Named turns come first, each shown by rows before and after it. Which turns, in which order, take the first row of each pair that follows to the second? Write the first one first, as in the answered first pair.
turn L:
| -19 |  -3 | -10 |  21 |   8 |   7 |   4 | -10 |  -9 |  -3 |   6 |   6 |  14 | -23 |  13 |   8 |   5 |  10 |  ->  | -18 | -12 | -12 |  22 |   9 |   0 |   9 | -13 |  -7 |   0 |   1 |  12 |   9 | -20 |   7 |  -2 |  -5 |  13 |
|  -1 |   7 |  -7 |   3 |  -3 | -14 |  -4 |   0 |   5 |   8 |   3 |  -6 |   1 | -15 |  24 |   3 |  10 | -10 |  ->  |   1 |  -4 | -10 |   8 |  -3 | -22 |   2 |  -4 |   7 |  10 |  -2 |   0 |  -1 | -13 |  20 |  -7 |   0 |  -8 |
|  12 |  16 |   5 |  13 | -12 |   2 |  14 |  -1 |   6 | -20 |   3 |  -6 |   4 |   1 |  12 |  14 |   6 | -12 |  ->  |  12 |  -5 |   2 |  12 | -10 | -12 |  24 |  -8 |   9 | -11 |  -8 |   9 |  -9 |   5 |  -1 | -10 | -14 |  -6 |
|   8 |   2 |  -1 |  -6 |  -2 |   2 | -10 |  -1 |  -3 |   3 |  -5 |   9 | -11 |  12 | -11 |   0 |  -5 |  12 |  ->  |   7 |  10 |   0 |  -5 |  -3 |   8 | -14 |   1 |  -4 |  -1 |  -1 |   3 |  -7 |   9 |  -6 |  10 |   3 |   9 |
turn J:
|  -4 |  20 |   1 | -18 |  -8 |   3 |  -4 |   8 |  15 |   2 |   3 |  -8 | -10 |   4 |  -9 |  12 |  -4 |  -4 |  ->  |  -6 |  21 |   0 | -18 |  -8 |   1 |  -5 |   9 |  16 |   5 |   3 |  -8 | -10 |   1 |  -5 |  13 |  -2 |  -5 |
|   8 | -11 | -16 |   4 |   7 |  -7 |   2 |  -3 |  -8 |   1 |  -5 |   7 |   2 |  -2 |  11 |   0 |  -4 |  20 |  ->  |   9 | -13 | -15 |   3 |   6 |  -4 |   2 |  -5 |  -9 |  -3 |  -6 |   6 |  -1 |   3 |   5 |   0 |  -9 |  21 |
|  -3 |  -2 |  -1 | -10 |  10 | -16 |  14 | -13 |  12 |   1 |   6 |  -2 | -26 | -11 |  -7 | -27 |  -4 | -21 |  ->  |  13 |  15 |  -7 |   9 |   7 |  -5 |   1 |   3 |   6 |  23 |   0 |  -9 |  13 | -18 |  21 |  10 |  27 | -10 |
turn U:
|  2 | -1 | -3 |  1 |  2 | -1 | -3 | -1 |  0 |  5 |  4 |  1 | -1 |  1 |  4 |  4 |  4 |  1 |  ->  | -2 | -2 | -4 |  2 |  3 |  1 | -3 |  0 |  0 |  0 |  5 |  1 | -1 |  2 |  2 |  5 |  4 |  3 |
|  -8 |  -2 |  -7 | -18 |  -6 |   5 |  -1 |   6 |  -2 |   2 |   0 |   7 |  -2 | -10 |   2 |  -6 |  -6 |   2 |  ->  |  -9 |  -4 |  -8 | -17 |  -5 |   6 |  -1 |   7 |  -5 |   1 |   0 |   7 |   0 |  -9 |   1 |  -5 |  -6 |   4 |
|  -2 | -31 | -16 |  12 |  -6 | -31 |  26 | -14 |   5 |   8 | -27 |  12 |  -9 |  -4 |  -1 | -29 | -24 |   2 |  ->  | -17 | -31 | -13 |  20 |  -1 | -13 |  27 | -16 |   1 | -32 | -14 |   2 | -11 |   1 | -11 | -25 | -27 |   6 |
| -14 |   2 |   7 |  -5 |   3 |   0 |   2 |  -5 |   3 | -22 |   8 |  -6 | -18 |  -5 |  -5 | -12 |  -2 | -12 |  ->  |  -2 |   4 |   7 | -13 |  -3 | -11 |   1 |  -5 |   8 |   7 |  -2 |   0 | -19 |  -9 |   1 | -15 |   0 | -20 |
turn D:
|  23 | -10 |  10 |  32 | -12 |   2 |   8 |  -4 |  -2 | -18 | -12 |  -1 |  14 |  15 |  -6 |   9 |  -5 |   3 |  ->  |  21 |  -8 |  10 |  34 | -11 |   1 |   6 |  -3 |  -3 | -17 | -11 |  -3 |  17 |  11 |  -2 |  13 |  -1 |   3 |
|  13 |   5 |   4 |   7 | -11 | -12 |  -1 |  13 |   9 |   6 |  -6 |  -5 |  18 |  -3 |  19 |   9 |   1 |  -3 |  ->  |  22 |   4 |   9 |  -3 | -16 |  -5 |  -4 |  12 |  12 |  13 |  -8 |  -4 |  10 |   7 |   6 |   9 |  -7 |  -3 |
| -18 |  -1 | -10 |   5 |   9 |   6 |  -9 |  13 |  -5 |   0 |  -2 |   5 |   4 |  -6 |   9 |   3 |  -3 |  11 |  ->  | -13 |   2 |  -8 |  -3 |   5 |  11 | -14 |  15 |  -5 |   9 |  -2 |   5 |   5 |  -3 |   6 |   8 |  -2 |  11 |
turn T:
|  -1 |  -9 |   4 |   9 |   1 | -18 |  20 | -10 |   8 | -11 |   2 |  -2 | -13 | -12 |   4 | -16 | -10 | -17 |  ->  |  -3 | -12 |  -4 |  28 |   5 | -15 |  17 |  -4 |   0 |  -7 |  -2 |   0 |   8 | -16 |  15 |  -5 |   2 |  -3 |
|  12 |  14 |  -3 |   9 |   5 | -10 |  -6 |  12 |  -6 |  14 |  -5 |  -8 |  17 |  -4 |  16 |   6 |  -2 |  -2 |  ->  |  13 |  14 |   8 | -11 |  -1 | -13 |  -3 |   3 |   3 |   8 |  -3 |  -9 |  -8 |   2 |   1 |  -8 | -17 | -19 |
|  -1 | -21 |   3 |   2 |  20 |  -5 | -18 |   2 |  -3 |  -3 | -10 |   0 |   4 |  -3 | -13 | -16 | -10 |  18 |  ->  |  -1 |   2 |   2 |  -2 |  19 |  -1 | -29 |  11 |  -3 |   7 |  -6 |  -8 |  14 | -14 |   7 |   3 |  13 |  10 |
| -14 |   5 |   6 |  -9 |   2 |   8 |  -9 |   6 |   9 |   3 |  11 |  -2 | -21 |   0 |   8 |   3 |  -4 |  -1 |  ->  | -16 | -11 |   1 |   3 |   5 |   8 |  -3 |   5 |   5 |  -2 |   6 |   4 | -17 |   4 |   2 |  -4 | -13 |  13 |

(two turns a pair)
|  15 | -12 |  -7 |  11 |  -3 |   3 |  -1 |   5 |  -1 |   9 |  -9 |   2 |  19 |   5 |  -1 |   4 |  -1 |  12 |  ->  |  25 |  -4 |   0 |  -1 | -11 |  -6 |  -1 |   1 |   7 |  15 |  -9 |  -2 |   8 |   3 |   3 |   0 |  -2 |  -9 |  T, L
|   5 |  17 |   5 |   5 |  -7 |  11 | -10 |   5 |  -2 |  -4 |   5 | -15 |  14 |  -7 |   9 |  26 |  18 |  -3 |  ->  |  -1 |   6 |  12 | -23 |  -8 |   4 |  -7 |  -6 |   7 |  -5 |   7 |  -8 | -24 |   0 | -17 |  -3 |  -9 | -14 |  D, J
|   2 |  21 |   6 |  -2 |  -5 |  15 | -13 |   6 |  -4 |  -4 |   6 | -15 |  11 |  -7 |  10 |  16 |  23 |  -6 |  ->  |  -1 |  14 |  10 | -27 |  -7 |  10 | -10 |  -3 |   4 |  -4 |   6 |  -9 | -20 |   2 | -13 |  -7 |   1 | -15 |  D, J
| -19 |  14 |   4 | -38 |  -4 |  10 | -17 |  -1 |  -7 |   2 |  18 |  -5 |  -9 |  -9 |   1 |   5 |  13 |  -8 |  ->  | -10 | -11 |   7 | -29 |  -7 |  17 |  -5 |  -8 | -10 | -12 |   9 |   0 | -15 |  15 | -27 |  -6 | -13 |   9 |  J, T
|  -2 |  -1 |  -6 |  26 |   4 | -16 |   7 |  10 |   1 |  -5 |  -4 |   5 |   5 | -17 |  31 |   5 |   8 |  -8 |  ->  | -19 | -13 |  -5 |  17 |  11 | -11 |  10 |   3 |  -1 | -25 |   2 |  10 | -14 | -10 |   9 | -12 | -11 |   0 |  L, U
|  22 |   6 |  -8 | -14 |  -4 |  -2 | -13 |   8 |  13 |  22 |  -5 |   2 |  -2 |  -6 |   0 |  -2 |   9 |  -2 |  ->  |  -1 |  -4 | -12 |   7 |  11 |  16 |  -9 |   8 |   1 | -23 |   8 |  -2 |   7 |  -2 | -10 |   0 |   8 |  17 |  U, U
| -18 |  -3 |   6 |  -6 |  14 |   5 |  -9 |  -3 |   2 | -13 |  12 |  -1 |  -1 |  -1 |  14 |  -4 |  10 |  -5 |  ->  |   5 |   4 |  13 |  -6 |   3 |  15 | -13 |   1 |   4 |  -1 |   7 |  -4 |   8 |   9 |  14 |  12 |  14 |  -5 |  U, J
|   5 |   6 |  -5 | -15 |   1 |   4 |  -1 |   3 |  -5 |  19 |   4 |   4 | -17 |  12 | -32 |   2 |  -8 |  15 |  ->  |  28 |  12 |  -2 |  17 |  -5 |   1 |  10 |   5 |  -4 |   8 |  -4 |  -7 |  12 |  13 | -10 |  23 |   4 |  10 |  L, L
| -12 |   8 |   0 |   3 |   6 |   9 | -17 |   3 |  -7 |   1 |   7 | -10 |   9 |  -1 |   6 |  13 |  18 |   6 |  ->  |  -6 | -21 |  -4 |  10 |   6 | -11 |   0 |  -6 |  -3 |   9 |  -8 |   5 |  -2 |   6 |  -8 | -15 |  -7 |  14 |  L, L
|  -1 | -22 |  -3 |  -8 |  -2 |  -9 |   0 |  10 |  10 |   9 | -12 |   7 |   2 |  19 | -16 |   3 |  -9 |  18 |  ->  |   5 | -12 |   1 | -16 |  -7 |  -1 |  -7 |  13 |  10 |  18 | -11 |   3 |   4 |  21 | -12 |  13 |  -1 |  15 |  T, D
|  -2 |  -9 |   2 |  17 |  -5 |  11 |  11 |   2 |  -9 | -29 |   1 |  -8 |   7 |   6 |  -5 |   7 |  -3 |   5 |  ->  |   1 |  12 |  10 |  -2 | -10 |  12 |   2 |   2 |  -1 | -22 |   8 | -17 |  -1 |   0 |   3 |  15 |   8 | -15 |  D, T
| -12 |   0 |   7 |   4 |   6 |  -6 |  -1 |  -2 |   3 |   7 |  -2 |   0 |  -1 | -12 |   3 |   0 |  10 |   6 |  ->  | -1 | -9 | 10 | 11 |  2 |  2 |  2 | -2 |  1 |  3 | -7 |  2 |  2 | -1 | -7 |  4 |  1 | 14 |  J, L
|  3 | -1 | -3 | 21 | -1 | -7 |  9 | -3 | -5 |  2 | -2 | -2 | 18 | -5 | 10 | 16 | 19 |  6 |  ->  |  -7 | -11 |   4 |  -3 |   0 |   4 |   7 | -10 |  -4 | -13 |   5 |   2 | -11 |  10 | -26 |  -2 |  -6 |  11 |  J, L
| -15 |   7 |  -7 |   3 |  16 |  -6 |  -5 | -10 |  13 | -12 |   5 |  -6 |   4 | -17 |  13 | -14 |   9 |  -3 |  ->  |  -2 |  -2 |   1 |   6 |   9 |  12 |  -1 | -12 |  11 | -31 |   3 |  -9 |   2 |   7 | -10 |  -9 |  -5 |   6 |  J, J
|  -6 |  12 |  -1 | -19 |  10 |  -9 |   2 |  13 |   1 |   7 |  14 |   5 |   3 | -10 |  11 |   8 |  25 |  -4 |  ->  |  -1 | -13 |   0 | -22 |   7 |  -6 |  11 |   6 |  -1 |   3 |   7 |  15 | -10 |  10 | -22 | -10 |  -4 |  11 |  D, T
|  27 |   6 |  11 |   7 | -12 |   0 |   6 |  13 |   4 |   9 |   1 |  -7 | -14 |  17 |  -6 |  -6 |   3 | -12 |  ->  |  22 |  11 |   7 |   7 |  -9 |  -8 |   3 |  15 |   5 |  19 |   1 |  -5 | -11 |   5 |   8 |  -6 |  12 | -15 |  J, J
|   3 | -15 |  26 |  14 |  -9 |   3 |  14 |  -1 |   0 |  -6 | -16 |  -5 |  -1 |  13 | -11 | -10 | -12 |   4 |  ->  |  10 |   0 |  25 |  13 | -11 |  14 |   1 |   8 |  -3 |  10 | -17 |  -9 |  13 |  10 |  -1 |  11 |   6 |   9 |  T, D
|  -2 |  -5 |   6 |   1 |   3 | -18 |  -1 |   8 |  -1 |  18 |   6 |  12 |  11 | -12 | -12 |   5 |  15 |   3 |  ->  |  11 |   1 |  13 |  -3 |  -4 |  -7 |  -3 |   7 |   0 |  16 |   6 |   7 |  12 |  -3 | -17 |  14 |  14 |  -1 |  T, J
|  16 |  21 |  11 | -14 | -15 |   4 |  -5 |   0 |  10 |  -4 |  -2 | -13 | -15 |   7 |  -7 |  -2 | -11 |   5 |  ->  |  13 |   2 |   1 |  -2 | -10 | -12 |   3 |   0 |   8 |  12 | -14 |   2 | -11 |   3 |  -5 | -18 | -20 |  17 |  U, D
|  18 | -16 | -13 |  38 |  -5 |  10 |   5 |   2 | -13 | -21 | -14 | -13 |  21 |  12 |  -1 |  12 | -13 |  19 |  ->  |  -9 |  -1 | -25 |  31 |   8 |  -9 |  -2 |   7 | -11 |  -9 |  -5 | -15 |  22 | -22 |  32 |   9 |  11 |   6 |  J, T
|   8 |   6 |   5 | -16 | -22 |   2 |   8 |   6 |   6 |  26 |  11 |  -6 |   5 |   6 |   2 |  14 |   7 | -18 |  ->  |   1 |   2 |   1 | -18 | -17 | -11 |  11 |   3 |  10 |  29 |  11 |  -2 |  -3 |   1 |   3 |   1 |   2 | -22 |  D, J
|  15 |   2 |  -8 |  -6 |   3 |   3 |  -1 |   6 |   9 |  42 | -16 |  10 |   7 |  -2 |  -2 |   6 |  15 |   4 |  ->  |  13 | -17 |  -5 |   3 |   5 |  18 |   6 |   2 |   2 |  12 | -14 |   9 |   4 |  17 | -29 |   2 |  -3 |  21 |  J, U
|  13 |  26 | -18 |   6 |  -3 | -16 |  -3 |  -4 |  -6 |   2 |  -3 |  -4 |  18 |  -7 |  28 |  11 |  16 |  -5 |  ->  |  -8 |   7 | -22 | -22 |   5 | -22 |  -8 |  -9 |  -3 |  18 |  -3 |  15 | -13 |  -5 |   2 | -21 |  -6 |   4 |  L, L
|  -5 |  14 |   6 | -14 |  -6 |  22 | -21 |  -1 |   4 |  10 |   3 |  -7 | -13 |  18 | -23 |  -1 |  -3 |   8 |  ->  |  -7 |  15 |  -2 |   1 |   0 |  26 | -23 |   6 |  -2 |  15 |   0 |  -7 |   8 |  13 | -11 |  10 |   9 |  20 |  T, T
| -18 | -15 | -14 |   8 |  12 |   0 |   8 |  -4 | -16 | -37 |   3 |  -6 | -20 |   6 | -19 | -11 | -21 |  14 |  ->  |  -1 |  18 | -14 |   1 |   6 |  20 | -21 |  15 | -20 |   2 |   2 | -16 |   8 |  -2 |   4 |  34 |  18 |  17 |  T, D
|  13 | -13 |   4 |  15 |  -1 | -13 |   1 |  -8 |   7 |   8 | -18 |  12 |  -8 |   6 |  -6 |   4 | -19 |   9 |  ->  |  16 |  11 |  12 |  -6 |  -7 | -11 |  -9 |  -6 |  14 |  14 | -10 |   2 | -15 |  -2 |   2 |  11 |  -8 | -13 |  T, T
|  -5 | -23 | -10 |   5 | -13 |  -1 |   9 |  20 |   9 |  18 | -20 |   9 | -14 |   4 | -21 |  -9 | -13 |  14 |  ->  | -20 |  -4 | -11 |  18 |  -4 |  19 |   0 |  29 |  -1 |  -8 |  -6 |  -6 |   9 |  -4 |  -4 |  18 |  11 |  19 |  T, U
|   2 |  -9 |   2 | -18 |  -3 |  -1 |  15 |  -6 |   3 |   0 |  10 |   4 | -15 |   0 | -13 | -10 |  -5 | -22 |  ->  |   3 |  11 |   3 | -15 |  -4 |  11 |   5 |   3 |   1 |  -1 |  16 |  -6 |  -1 |  -6 |   2 |  12 |  16 | -24 |  L, J
